Turns, then the turns between two rows, first turn first; the first pair answered
Rasi (before -> after):
[  3.2   4.2 -12.4   7.4   3.9   3.6  10.3   4.9  -9.7   1.8   7.3   5.9
  -0.7  16.0]  ->  [  4.3  -0.5  -5.4   1.9   3.8   5.0   9.2  -5.7 -10.8   4.6  12.1   3.3
   2.7  19.5]
[  6.3 -18.4  -2.7 -26.2 -12.3  21.8  -3.0 -13.9   0.2   5.1  -3.4   1.2
  13.6  -6.1]  ->  [  4.1  -8.7 -13.9 -23.8 -14.9  20.2  -6.3  -1.6   0.8   7.3  -6.7   7.1
  11.4 -18.3]
[ -4.2   2.2  -5.4  -4.0 -18.5  -1.0 -15.5  11.1  -2.7   1.2  -2.0   2.3
  -2.0 -15.1]  ->  [ -3.7   5.7  -7.4   0.5 -18.8  -2.6 -12.6  21.1  -0.8   3.0   2.8   9.7
  -7.9  -4.4]
Repi (before -> after):
[  5.6  10.7  15.7 -21.0 -25.3  10.9  26.8 -17.8 -35.7   5.0  28.8  -9.2
  13.9  41.6]  ->  [  0.6   4.7  37.6 -19.1 -18.5   4.7  17.6 -27.6 -19.0  -5.1  16.8 -17.2
  12.3  46.1]
[ 10.5  -8.3  -9.6  -8.8  13.6   5.3  21.8 -26.0 -27.2  16.5  12.1  12.0
   7.4 -18.3]  ->  [  4.4 -20.8  16.4  -8.7  18.1   2.9  21.1 -36.4 -15.0   2.1   3.1   0.5
   6.3 -12.9]
[ -6.8 -18.4   7.4  -5.9   3.5  -3.7  -0.5 -20.6  -6.4 -15.7  -1.1 -11.1
  14.6   3.6]  ->  [ -5.7 -14.7  11.7   3.0   6.7  -8.8  -6.6  -6.2  11.4 -15.4  -7.6  -6.4
   7.6  15.7]
korek (before -> after):
[ 19.6  15.6 -15.3 -21.0  -2.5  15.4  11.2 -29.8 -40.8   4.7  24.8  -9.0
  16.2  -5.8]  ->  [  2.4  29.3 -35.7 -14.1  -3.0  13.6  -6.1   7.0 -28.0   8.0   0.6   2.6
   9.0 -41.0]
[-2.9  5.3 -1.2 -1.6  8.7  5.1 -1.4  7.9 -0.6 -4.0 -7.7  4.4 -1.6  8.0]  ->  [ 0.2  3.8  1.6 -1.9  9.0  2.8  0.9  3.6  0.3 -3.6 -0.5 -1.1 -3.3 13.5]
[ 10.3  -1.6   3.6  -8.4   1.5   5.6  20.9 -14.6 -21.8   9.2  17.1  -4.6
  -0.1  10.1]  ->  [  4.6   5.0  -7.5 -14.6  -2.7  13.5  12.5  -3.4 -23.4   5.1   9.6  -0.7
  -0.1 -20.8]
[  4.6  -0.9  18.4   9.8  12.5  -3.9  -2.5   2.2  10.9  -3.7 -14.0   2.0
  -4.6  18.5]  ->  [ 11.1  -4.4  19.9   1.6   7.8   2.7   6.3 -17.3 -11.4  -3.5  -5.5  -6.9
   4.3  16.7]
Miz (before -> after):
[  1.4  -6.6  19.2  -7.0   2.4   1.5   2.5 -26.1  -2.3 -11.6   6.2 -12.9
   2.7   1.6]  ->  [  8.3  17.7 -11.3   3.8   4.3   0.1  11.8  12.5  -9.2   5.5  20.1   6.8
  -5.7   3.6]
[ -9.9  -1.3   3.9   6.9   6.1 -12.9 -22.4  -0.2  -0.3   1.0 -25.1   7.4
   1.0   9.4]  ->  [ -1.5   1.9  -3.1  -5.5  -3.9  -2.6 -13.1 -15.6 -24.7   4.6 -11.1   1.5
  16.1  -3.8]
[  8.9  14.0  -1.3 -13.8   5.6  31.2 -24.0 -10.0  13.9  -6.8 -10.1  13.6
   2.2  -3.8]  ->  [  9.6  19.6  -7.3 -12.8   3.3  30.0 -21.0  -8.1  11.0  -4.1  -7.5  15.0
   4.2  -5.7]
Now pairs of rows:
(2 to 3 turns a pair)
[ -1.8  -0.1  -1.8 -12.4 -10.4  19.8 -16.0 -15.4 -12.5  -8.3 -11.6  13.1
  19.9 -35.6]  ->  [  7.7  -8.9  31.1   8.1   7.8  -1.4  -5.2 -11.4   9.8  -6.8  -4.4  13.9
  -0.1  36.9] : korek then korek then korek
[-12.4  15.8 -14.1   1.4   1.7   5.7 -10.3  26.8   7.0 -12.8  -7.4  -5.0
 -13.9 -28.1]  ->  [  5.4  -3.5  21.0   3.4  10.7   1.6   9.3 -13.9  -2.1 -14.6  14.7 -20.1
  -8.4  31.8] : korek then Rasi then korek
[  6.1  -9.3  18.2  25.3  11.1 -13.0   8.5  19.5  17.5   3.1   0.1   6.3
 -16.6  33.0]  ->  [ -5.2   2.8 -14.2   1.0  -5.7  10.7  -6.7  17.5  -0.8  -1.0 -16.3   7.5
  -3.7 -46.7] : Miz then korek then korek
[ 34.4  13.4 -30.0  10.5  12.4   3.2  38.4   3.7 -11.6  31.0  35.2  18.9
  -0.7  44.8]  ->  [  6.7  22.7 -60.7  -9.1  -5.3  24.0   8.2  16.7 -17.1  20.4   0.5  16.6
   8.1 -52.5] : Rasi then korek then korek
[ -6.2  -9.3  28.4  -3.9  15.4 -20.8  -4.1  -3.8  10.2 -22.3  14.1  -7.5
  -3.6  34.4]  ->  [-13.4 -10.1  19.8 -21.6   3.7  -7.5 -11.9 -25.6  -9.6 -32.5   3.8 -20.7
   9.2 -11.8] : Rasi then korek
[ 8.1  4.4 -8.8 15.0  2.0 -0.5 11.0  8.6 -2.3  9.2 16.4 12.1 -9.0 24.5]  ->  [  2.7 -23.8  17.0  -0.7  -2.0   2.0  -4.0 -26.5   4.0 -10.7  -3.1  -9.3
   0.5   2.9] : Miz then Rasi
[ -5.4  22.1 -26.4  12.3  13.3  13.6   0.8  27.4  -1.4  12.5 -26.8   5.2
   9.4 -15.4]  ->  [  6.0   8.0   5.7  23.0  24.0   2.3  14.0  11.8  12.7  16.0 -14.5  -1.9
   1.7  40.3] : korek then Rasi
[  1.0  -7.2  32.5  19.8  12.0 -14.0  17.4   2.4   6.6   3.9  -5.5   6.7
 -10.7  45.7]  ->  [  8.7  18.6 -22.7  -2.3  -7.4  11.5  23.9   4.3 -42.1  22.4  14.2  12.5
  17.8 -11.4] : Rasi then Miz then korek
